Rotation paths and how fast each direction turns (degrees each step)
Each turn is a multiple of 5 degrees from 10 to 175, or 0.
Each row of a path follows its step; steps can be skipped.
Rotation 1:
step 1: [-12  28  10   6   6  -7  17  -9  -9   9  -2  -1   0   7 -13  16   6  -7
 -14   1  -8  -3   0   8   6  -7  -6   9  -3   3  10  20  11 -19  -4  -7
  17  13 -22   9   2 -14  -1   0   8 -20  -1 -24   5  -1  14  17]
step 2: [-15  11   4  16   2 -25  13  -7   0 -13   2  -4 -13  -6  -3   4 -11 -14
  -3  -4   1  19 -10  -9  11 -19 -12  -5  27   5   5   8  -9  -4   5  -7
  -1   7  13  -6 -33 -10   5   7 -19   2 -22   2  -4  -4   5  10]
step 4: [ -8  13   2  15   9  -8  -6  -6   2  -7 -13 -10   1   8  11  19   6  -7
 -20  -5   5 -23  23   3   9  -8   2   6  -4  14  -3   0   2   4 -10   6
   1   3 -32  -8  -7   4   0 -12  10  -7 -25 -23   0  21   3  11]
step 5: [ -2  12   4   4  19  -1   5  -8   9 -32  11   4  -8   4  13  14  -8 -14
   7 -12   8  -1   5   7  -3  -8 -19 -14   1 -14   1  16  -9  13   6   2
   1  -8   7  -5 -27   1  13  12  -3  24 -10 -12  -4   7  20  -5]
step 6: [ -9  10  15 -16  13  27   6  -2   5   4 -12   7  -4   2   9   6  -9  -9
 -13  -5  13   2 -11   9  -7   3   0   0 -11 -19 -20  -6  -7  11 -11  -3
 -19  -6 -12   2  -3  -1   9  -4 -33  -1  -9 -13  22 -14   2   0]
step 8: [ -8  10   5  12  10  -9  36  -4   1  -8   7   8  -2   8   4  29  -8  -9
  29   7 -16  -6 -10  14   1  -9 -19  -6   5  -3  -4   7  10 -14   0  -4
 -11  -6  13  15 -19   0   5   5  -8   2  -3  -2  11   4   6  -7]
step 9: [-17  18  10  16  22   5  14 -12   0  13  -5   2   9 -11   2  13   3  25
 -11   3   7   9 -16  -1  -2  -9  10   1   4   8 -16 -10 -11  12  -8 -17
  -7 -10  11   3 -11  -6  -5   6 -22 -15  -2 -18   7 -10 -16 -10]
step 10: [-15  11  -7  12  21 -21   2 -13 -15  10   6  -3   9  19 -13   2  18 -16
 -15  13   5   4  -2  19 -17  -4  -4   3  -6  18  -4  -4  -7 -11  14  -3
   0   3  -8 -14   8   2  -5   5   2  -8  -9 -29  -3  16   3   7]
step 11: [-21  -9   4   4   7 -15  10  -1  14  -8 -15  -1   0   7  -1  12   7 -26
   4   1  -9 -10  -4   3  11 -14 -14  -1  -3  -3   8   6  -8  -9   7 -17
   2 -22  -8 -17 -37 -14  -4  15   1   5 -14   6   8   8  -7  -5]
[ 3 -5  1  1 -4 -5 -8 -2 -2  4  0  1  1  3 -3  0 -1 -7 -3  1 -2  2  0 -3
 -3  3 -6 -3 -2 -4 -5 -5 -3  2  3  4 -3  0  3  1  1 -4 -2  4 -3 -4 -5 -2
  4 -4 -2  3] | 95
[ 2  0 -3 -4 -2  3  0  0 -2  0  3  5 -6 -3  2 -1 -4  2 -1 -1  0  4 -3  5
  7 -1 -1 -2 -2 -1  3  3  7 -6  4  1 -5 -3 -4  2  1 -7  1  1 -2 -5 -2  1
 -1 -4  1  4] | 60
[ 2 -4  5  3  1 -3  1 -2  4 -2 -5 -3 -4  1 -4  0  0 -3 -2 -5 -9 -4  4  3
  0  3 -3  2  0  1 -1  3  5 -3  1 -2  2 -5 -4  6  0  2  3  2  6 -3  1 -2
 -5  1 -2 -1] | 110
[ 4  2 -2  0  3 -4 -3 -1 -4 -2  3  5 -4  6 -7  1 -4 -3 -1 -3 -3 -1  2  4
  0 -5  5 -4 -3  4 -1 -3 -2  1 -3 -5  1  3  2 -1 -3  1  4 -1  0 -1  1  9
  1  5  2  1] | 125
